In the rows, zero is written as 128.
Families of rows that turns and mirrors carry onto each other, the same ones carrying the whole set onto itself: the rest of each named row's family, in list order
5 families of 8 rows
Tibep: [125 161 165 143 164 147 131 127 151 147 158 160]
redi: [114 157 150 140 152 152 125 137 158 139 163 166]
debuz: [123 154 158 163 119 134 154 130 119 172 113 140]
ralar: [110 151  95 154 119 120 132 152 137 151 163 119]
Mudo: [140 160 141 152 149 135 181 137 128 153 108 136]
Til: [130 130 126 132 167 133  89 100 132  80 102 118]
sofi: [126 133  84 149 131 109  94 121 114  82 123 115]
Tiru: [115 146 102 129 108 126 164 155 128 127 157 135]
tas: [132 128 125 127 162 124  88  99 128  77 115 113]
zadup: [148 146 119 170 167 117 108 106 113 107  79 115]
bidef: [125 141  90 164 146 133  95 126 129  92  84 131]
logaz: [140 122  92 139 156 142 119 129 140  89  89 157]
Lov: [114 154 111 146 126 152 166 160 146 139 112 153]
Ler: [131 139 158 153 122 130 106 132 131  63 106 150]
kif: [148 122 130 148 166 128  99  86 110 115  92 149]
Pago: [114 152 152 146 115 128 149 152 152 155 150 108]
kemi: [128 118 105 142 148 142  86 103 125 103  97 161]
gopum: [134 136 156 145 115 117 105 129 122  59 127 141]
febo: [118 154 159 150 121 130 151 150 152 159 142 109]
Luta: [110 151 150 147 113 134 146 156 157 154 143 114]
potug: [127 127 121 129 162 131  86 103 134  75 111 117]
mafil: [165 127 124 145 177 126 136 107 122 103  84 141]
budar: [150 116 125 134 152 108  98  83  94 108 127 134]
baz: [142 142 172 157 135 125 112 123 124  70  99 144]
tufu: [133 164 130 174 154 127 148 136 135 176 118 120]
Kopug: [167 121 115 128 161 100 134 101 104  93 130 122]
Viri: [135 158 123 159 139 103 146 132 120 166 159 103]
Vef: [104 143 126 145  88 127 141 143 119 151 153 139]
nozav: [135 130 131 131 169 126  91  96 128  81 108 114]
Vamu: [104 148 133 159 101 148 142 148 132 159 118 153]
vis: [140 153 134 135 131 108 181 133 111 142 152 118]
fol: [114 153 155 152 120 136 150 155 158 158 135 114]
resid: [127 158 163 136 158 133 133 124 141 143 177 150]
Tomo: [125 148 152 150 106 114 153 126 104 163 148 126]
pinu: [141 115  85 121 139 116 119 125 123  77 135 140]
zak: [148 139 111 154 152  95 108 102  96  95 118 100]
Kifud: [116 154 149 131 147 139 125 133 148 135 183 155]
sufu: [146 140 172 149 128 111 113 118 114  66 120 133]
kud: [129 111 101 129 136 122  86 100 111  95 131 146]
lufu: [111 157 102 169 133 143 133 157 153 162 122 135]

The rest of the family of kif: debuz, kemi, budar, Vef, Vamu, Tomo, kud
The rest of the family of gopum: Tibep, redi, Ler, baz, resid, Kifud, sufu
The rest of the family of Til: tas, Pago, febo, Luta, potug, nozav, fol

Families of rows that turns and mirrors carry onto each other, the same ones carrying the whole set onto itself: the rest of each named row's family, in list order
4 families of 5 rows
L: [108 145 124 145  93 115 110 101 146  87 134 153 129]
S: [153  80 134 146  81 105 166 146 128 109 158 118 113]
X: [121  99 114 104  93 121 105 172 138 114 104 103 131]
V: [127  95  87 150 127 156 173 136 127 114 100 147 117]
A: [140 156 139 112  81 109 155 107 135 111 107 178 137]
P: [184 125 133 144 107 116 178 123 158 123 142 119 100]
K: [152 111 136 137  65 109 167 140 173 114 132 130  98]
Q: [164 109  84 109 126  89 148  95 156  93 153 128 140]
H: [113 107 108 106 106 103 120 156 139 121  81  93 146]
G: [156 105 124 120 104  93 113  79 159 129 139 105 144]
Z: [150  76 103 113 127  75 116  91 134 110 123 119 148]
T: [145  79 126 120 136  94 126  73 136 123 117 113 146]
E: [143  96 117 136 152 119 165 149  96 133 109 119 110]
W: [167 120 142 122  87 117 164 149 183 123 123 111 109]
D: [127 104 104 100 113 124 102 167 124 123 119 159 152]
M: [136 160 120 125  92 123 144 104 127  88 106 178 124]
C: [142  90 114 120 158 136 168 112 105 114 113 156 106]
R: [142 110 139 129 155 128 170 120  93 111 107 149 111]
N: [124 150 118 108 100 109 125  86 123 128 112 172 151]
U: [102 132 105 117  91 119 132 166 126 137  84 127 134]

The rest of the family of T: A, H, W, R
The rest of the family of U: P, G, E, N

Families of rows that turns and mirrors carry onto each other, the same ones carrying the whole set onto itself: the rest of each named row's family, in list order
10 families of 3 rows
fon: [110 131 146  84 125 132 166 156 101 150 140  86 132]
rikug: [115 158 148  96  95 149 151 143 112 114 102 103 138]
nupe: [126 104 106 129 111 141 123 106 149  85 124 121 160]
kubem: [129 153 113  91 123 151 158 160 117 126 197 136 135]
nozar: [104  88 113 102 166 165 146 155 112 162 126 131 139]
Nofi: [116 105 126  97  88 123 114 118 117 140 100 125 163]
Rubak: [113 129 117 123  83 167  99 121 160 146 116 117 146]
kon: [127 106 150 129 160 150 134 110 125 150 162  98 155]
kati: [123 103 106 136  88 136 143 119 150 120 195 144 149]
rozuz: [124  85 123 132 138 109 133 124 157 160 125 102 149]
donup: [110 167 142 102  87 135 175 156 115 134 162 125 127]
Fes: [107 158  80 134 133 132 161 133 162 132 173 127 138]
Vodin: [121 102 137 106 138 100 158 122  96 146 167 126 166]
bigat: [115  67  94 109 130 126 133 127 143 139 160  97 146]
Bulas: [144 135 115 128 129 168 130 140 131 109  83 125 127]
Lonu: [108 150  88 112  94  99 159 132 130 118 145 156 159]
Laz: [111 131 117 120 128 187 135 139 125 115  97 166 148]
felab: [129 128 122 152 106 124 131 112 172 118 109 136 154]
sed: [132 112 134  70 142 161 123 152 103 137 147  91 145]
kuz: [103 162 134 105 111 154 147 134 131 122  87 118 157]
Zolu: [100 117 144  88 134 139 156 152 112 180 135  94 148]
niru: [105 169 141 118 104 143 179 146 127 149 173 150 148]
logu: [118  94  91 119  94 172 109 142 137 137 109 141 121]
koze: [136  74 143 136 147 164 134 127 105 138 165 137 134]
poko: [105 128 110 121 125 172 161 158 124 153 171 184 135]
Lelan: [118 127  74 139 143 145 166 143 133 107 153 154 122]
mamet: [137  93 114 108 146 150 144 163 117 178 146 106 109]
Nak: [143 147 122 142 105 161 159 149 130 135 175 169 115]
Geki: [130 159 113  87  98 174 118 150 127  97 124 129 142]
sobib: [125 113 119 155 112 107 155 127 163 154 175 143 145]

The rest of the family of felab: rozuz, sobib
The rest of the family of kubem: sed, Geki
The rest of the family of kati: nupe, bigat
The rest of the family of Zolu: kuz, niru
The rest of the family of Lonu: Nofi, Vodin

Families of rows that turns and mirrors carry onto each other, the same ones carrying the whole set onto itself: the rest of each named row's family, in list order
5 families of 4 rows
zuk: [132 146 176  93 163  87 160 123  69 102 111  97 170 125 132  80 102 129
 121 166 119 155 137 134 106]
posab: [105 105 212 138 141 138 177  96 139  59  98  92 119 133 187  73 139 131
 144 122  85 141 101 149 121]
vero: [103 133 206 130 148 149 178  82 145  79 110  88 120 143 199  62 143 132
 132 117  61 148  97 142 109]
zafuz: [ 51 149 150 118 166 176 206 104 106  80  73  89 170 165 140  17 119 158
 161 124  94 163 116 141 119]
Mupuf: [ 69 137 158  98 194 183 180  88 119  88  90  92 170 149 137  21 127 167
 168 150  94 154 121 147 133]
vir: [132 152 163  98 145  84 153 109  77  94 101  86 144 140 118  80 100 120
 124 156 132 162 142 116  96]
lofam: [136 120 176 118 134  96 135 109  64  85 101 100 158 136 124  78 121 114
 122 147 140 174 128 130 118]
ved: [ 70 154 158 110 198 176 187  79 124 106  80  88 183 168 124  38 119 165
 163 147 112 147 118 129 120]
nozik: [132 142 168 105 139  85 150  93  59  94  82  95 168 149 137  72 118 145
 136 181 131 163 130 133 100]
Duvo: [ 72 144 138 130 183 144 197  89 118  92  82  92 188 146 127  11 124 175
 158 160 103 158 122 139 126]
Sozaf: [ 74 140 164  95 177 175 190  95 104  81  77  87 182 162 138  16 121 158
 166 142  76 145 111 161 128]
vaza: [113 119 200 138 151 143 167  69 170  82 108 100 148 153 183  94 144 131
 133 125  92 124  91 140 107]
Zib: [ 97 145 197 136 138 145 171  73 151  77 105  91 140 138 191  73 157 132
 126 116  78 133  89 157 115]
narop: [134 145 153 122 144  93 144 113  75 108 102  88 152 139 102  78 120 127
 118 144 139 161 140 127 101]
teg: [ 88  83 123  85 126 130 162 113 114 103 133  98 175 160 139  68 107 144
 101 104 111 163  97 102  52]
basu: [ 87  89 117  80 121 140 155 112 135 106 127  98 166 142 140  75 106 127
 119 109 128 173 104 103  56]
piv: [ 83  97 136  89 119 129 163  91 125 106 126  93 176 145 167  76 114 172
 124 105  95 185  99  90  47]
Nune: [ 98 106 187 133 141 122 174  79 165  78  93  77 141 116 205  75 149 136
 128 127  93 134  91 133 104]
fodit: [ 82 111 121  78 141 127 173 125 120 114 132 111 173 145 165  76 109 151
 102 104  92 166  88 106  52]
muno: [ 78 111 110  86 123 144 157 112 118  98 108 104 166 147 145  69 112 143
 121  86 114 196 107  88  69]

The rest of the family of zuk: ved, vaza, fodit
The rest of the family of nozik: Duvo, piv, Nune
The rest of the family of narop: vero, Sozaf, basu
The rest of the family of Zib: Mupuf, vir, teg

Families of rows that turns and mirrors carry onto each other, the same ones carrying the whole set onto itself: the rest of each named row's family, in list order
5 families of 6 rows
duned: [ 58 121 164 100 155 141 159 118 110 140 102  81 100 127 133  88  90 149
 146 163 103 153  98 102 126 178 131 137 171]
lubug: [ 50 135 153 110 146 124 156 116 129 125 112  93 105 139 115  77 102 157
 170 163 106 142  89 110 134 181 129 155 179]
zug: [ 96 143  96 137  92 120 169 102 144  91 157 112 159 140 168 130 103 135
 152 154 147 138  84  85 117 183 120 159 151]
bifip: [129 130 132 117  96 155 108 154 125 142 114 108 148 119 106 135 131  89
 108 173 132 113 108 122 133 103 150 126 138]
runeg: [118 121 135 105 103 134 134 170 125 158 104 120 136 115 103 122 129  88
 127 180 110 117 121 108 153 101 158 120 147]
zefi: [139 118 120 165 104 119 173  87 100 125 156 138 130 147 131 145  98 135
 155 114 178 114 111 122 132 143 147 166 141]
sib: [ 96 149 109 127  93 123 155 102 149 104 172 110 151 136 167 116 100 150
 159 159 147 143  92  94 137 203 122 151 166]
gagu: [120 126 100 149 104 121 189  74 106 137 154 137 135 152 143 132 107 136
 148 118 160 120 113 135 116 154 146 176 144]
dep: [118  94  99 137 144 102 132 155  88 137 152 136 139 127  97 129  91 123
  86 143 119 103 130  90 133 125 132 107 147]
Mafo: [125 125 131 125 112 130 128 149 127 144 113 122 151 106 103 128 114  81
 121 163 104 110 135 103 162 107 173 117 140]
dumi: [113 141 134 119  97 125 104 135 109 136  85  98 109 162 131  75 149 156
 108 169 109 115  93 135 162 173 131 168 169]
bez: [ 90 152 119 128  97 145 148 109 144 113 164 105 144 110 177 133  85 143
 145 136 151 148 108  90 117 193 126 138 146]
delur: [ 94 151 117 126  94 135 156 105 155 112 163  98 155 144 169 129  92 139
 142 148 161 143 102  81 124 196 114 145 158]
Pazuk: [101 132 136 120 109 109 114 153  85 118  74 103  97 142 132  80 152 151
 123 160  92 130 103 121 173 149 134 159 170]
tek: [ 89 126 142 120 111 123 114 144  97 114  71 118 108 134 151  65 130 163
 129 160 103 120 112 122 178 161 128 173 166]
deman: [ 67 124 173 117 147 136 138 106 115 119 103  93 116 143 121  62  97 149
 164 174 108 130  88 103 128 151 119 161 185]
Zedo: [ 75 121 161 116 159 133 153 109 128 129 105  67 103 134 131  74  93 146
 158 171 106 142 101 101 123 175 127 150 184]
bepu: [123  99 110 146 138 103 160 156  86 114 153 134 129 134 101 143  93 120
 107 153 131 103 141 102 129 108 119 114 132]
Feda: [130 125 130 114 110 144 120 160 119 130 119 120 127 119 116 121 130  90
 123 174 105 112 120 115 161  85 150 113 141]
ginom: [ 66 133 167 117 148 123 161  93 121 127 111  79 105 127 122  73  93 144
 161 169 116 127  89 107 142 179 115 158 184]
kinel: [120 100 105 147 137  91 140 154 107 120 158 136 126 117 105 139  79 135
  97 142 135 102 136 103 121 106 125 114 140]
mif: [127  85 130 141 136  85 150 154  96 110 134 138 112 140 103 140  81 130
  90 162 115 110 138  88 113 120 138 121 143]
Sudud: [116 128 141 114 103 115 109 141  98 127  64 103 103 145 138  84 135 151
 117 169  97 135  96 127 176 165 128 173 164]
Lipa: [133 131 114 170 101  92 175  83 104 132 164 139 137 136 143 129  87 134
 141 127 171 116 116 126 127 149 150 163 154]
Roli: [132 112 121 157 102 107 163  76 100 126 154 135 127 157 129 141  97 135
 146 122 175 122 127 133 119 164 147 176 140]
kozi: [ 92 153 113 141 103 125 154  92 144 118 164 115 142 115 178 118  92 139
 157 152 161 147  83  85 134 184 113 160 160]
gumed: [138 111 131 172 103  99 177  81 112 121 144 131 118 156 137 124  91 135
 138 138 172 110 130 117 129 176 159 177 146]
Zanat: [126  90 112 135 139 102 139 160  88 123 140 130 117 120 105 141  82 130
  96 145 127  97 145  95 106 123 127 121 148]
Nus: [ 95 129 132 108 105 113 116 157 100 132  72 108 106 144 121  68 138 144
 130 157 101 110  86 124 176 167 142 160 178]
Pim: [123 131 135 105  99 142 124 161 128 149 106 113 145 122 112 138 119  95
 107 173 117 120 123 118 151 100 170 123 150]

The rest of the family of bifip: duned, dumi, bez, mif, gumed
The rest of the family of Pazuk: runeg, zefi, sib, ginom, kinel
The rest of the family of dep: zug, gagu, Mafo, tek, deman

